Look-ups in named tables: a row name and a column name give one cell, copied from the table.

tum =
columns: tifom, ranipu, som, gutim, tenak, feke, kolazub, non, dela, kufe
nilika: [8.61, 9.40, 3.88, 9.15, 9.17, 8.32, 4.28, 7.67, 3.82, 8.02]
lok: [8.01, 8.66, 4.28, 8.45, 8.49, 7.78, 4.70, 7.26, 4.22, 7.53]
gokeze: [5.34, 4.96, 5.15, 5.09, 4.90, 5.91, 9.25, 6.42, 5.09, 5.87]
dabaru: [7.68, 8.41, 5.91, 8.19, 8.30, 7.25, 3.16, 6.61, 5.90, 7.03]
sadetom: [6.88, 7.32, 6.41, 7.20, 7.23, 6.73, 4.51, 6.41, 6.42, 6.55]
dodafa: [5.36, 5.31, 7.09, 5.35, 5.34, 5.48, 6.35, 5.62, 7.09, 5.46]
ves: [7.51, 8.38, 7.44, 8.13, 8.30, 6.93, 1.72, 6.15, 7.49, 6.70]
gili: [6.54, 7.03, 7.20, 6.89, 7.02, 6.20, 3.54, 5.80, 7.21, 6.09]

What is the non of nilika in tum?
7.67
What is the ranipu of lok in tum?
8.66
What is the kolazub of gili in tum?
3.54
What is the som of lok in tum?
4.28
What is the ranipu of ves in tum?
8.38
What is the feke of gili in tum?
6.20
What is the gutim of gili in tum?
6.89
What is the ranipu of nilika in tum?
9.40
What is the non of gili in tum?
5.80
What is the tenak of nilika in tum?
9.17
What is the tifom of dodafa in tum?
5.36
What is the feke of gokeze in tum?
5.91
What is the gutim of lok in tum?
8.45
What is the non of dabaru in tum?
6.61
What is the kolazub of lok in tum?
4.70
What is the tenak of dabaru in tum?
8.30
What is the dela of sadetom in tum?
6.42
What is the tifom of nilika in tum?
8.61

nol:
|  | lus | lor | dos | pef | gok | samagen |
|---|---|---|---|---|---|---|
| selob | 173 | 150 | 122 | 68 | 86 | 73 |
| kif | 75 | 95 | 145 | 164 | 155 | 102 |
| fis | 173 | 162 | 81 | 154 | 58 | 108 |
| korem | 149 | 138 | 146 | 48 | 146 | 35 |
| dazara | 107 | 122 | 110 | 201 | 129 | 125 |
| folo | 191 | 166 | 102 | 100 | 126 | 124 |
| zuve | 79 | 91 | 172 | 109 | 200 | 135 |
| nodufi | 57 | 80 | 171 | 131 | 72 | 154 |
| rup | 80 | 98 | 175 | 99 | 63 | 140 |

nodufi, lus => 57
folo, pef => 100
kif, gok => 155
nodufi, pef => 131
zuve, pef => 109
kif, samagen => 102
selob, pef => 68
korem, samagen => 35
selob, dos => 122
nodufi, samagen => 154
selob, lor => 150
fis, gok => 58
zuve, lor => 91
selob, lus => 173
fis, samagen => 108
fis, pef => 154
dazara, samagen => 125
folo, lor => 166
rup, lor => 98
Which row has the largest samagen? nodufi

gon =
|  | zizad | butus | godaro | temebun | pekori | ratuk |
|---|---|---|---|---|---|---|
| sur | -1.8 | 0.1 | -0.3 | -2.6 | -2.5 | -2.8 |
| vinoni | -2.6 | -4.6 | -4.8 | 7.0 | -1.5 | 0.7 |
| divutuv | -2.7 | -1.8 | -1.5 | -2.1 | -0.9 | -5.9 |
| nadeb | -1.2 | -2.9 | -5.1 | -2.5 | -3.4 | -1.7 |
| velurin | -3.4 | -9.4 | -1.0 | -6.8 | -3.9 | -6.4 |
| zug | -3.3 | -0.3 | 0.1 | -3.4 | 1.4 | 2.9 |
| pip | -1.6 | 4.2 | -1.8 | -3.0 | 0.6 | -1.5 |
| zubu | 1.3 | -6.2 | -2.6 | -2.6 | -3.8 | -2.5 |
| megub | 1.9 | -4.1 | -2.9 | -1.7 | -2.3 | -5.7 |
| lamolak | -1.2 | -2.4 | 0.7 | -3.6 | -5.0 | 0.8 |

butus of pip = 4.2
butus of velurin = -9.4
pekori of zug = 1.4
butus of zug = -0.3
temebun of zug = -3.4
ratuk of zug = 2.9
godaro of vinoni = -4.8
pekori of sur = -2.5
temebun of pip = -3.0
pekori of zubu = -3.8
godaro of zubu = -2.6
godaro of lamolak = 0.7

nupofub:
	sudegak	bar	sop	rud	tis	daseb	lelifin	butige	kiv	fetudus
veresed	0.3	0.7	0.6	0.7	0.6	0.5	0.5	0.4	0.5	0.6
navur	0.2	0.7	0.7	0.8	0.7	0.5	0.5	0.3	0.5	0.6
gadob	0.6	0.5	0.6	0.4	0.5	0.2	0.6	0.7	0.8	0.2
lof	0.3	0.7	0.7	0.8	0.7	0.5	0.5	0.3	0.5	0.6
rek	0.3	0.7	0.7	0.8	0.7	0.5	0.5	0.3	0.5	0.6
fik	0.3	0.6	0.6	0.6	0.6	0.5	0.4	0.3	0.5	0.6
lapa	0.6	0.2	0.1	0.3	0.1	0.6	0.0	0.5	0.2	0.4
popuzag	0.3	0.6	0.5	0.5	0.5	0.5	0.3	0.3	0.5	0.5
maf	0.6	0.4	0.6	0.3	0.5	0.2	0.6	0.7	0.8	0.2
mov	0.3	0.6	0.6	0.6	0.5	0.5	0.4	0.3	0.5	0.6
gipi	0.6	0.4	0.5	0.3	0.4	0.1	0.6	0.8	0.7	0.0

What is the daseb of gipi in nupofub? 0.1
What is the lelifin of maf in nupofub? 0.6
What is the daseb of mov in nupofub? 0.5
What is the sudegak of mov in nupofub? 0.3
What is the kiv of rek in nupofub? 0.5
What is the rud of lof in nupofub? 0.8
What is the butige of gadob in nupofub? 0.7
What is the tis of fik in nupofub? 0.6
What is the rud of gipi in nupofub? 0.3
What is the kiv of navur in nupofub? 0.5
What is the sop of lapa in nupofub? 0.1
What is the daseb of lof in nupofub? 0.5
What is the kiv of fik in nupofub? 0.5
What is the rud of veresed in nupofub? 0.7
What is the rud of mov in nupofub? 0.6
What is the sudegak of navur in nupofub? 0.2
What is the tis of gipi in nupofub? 0.4

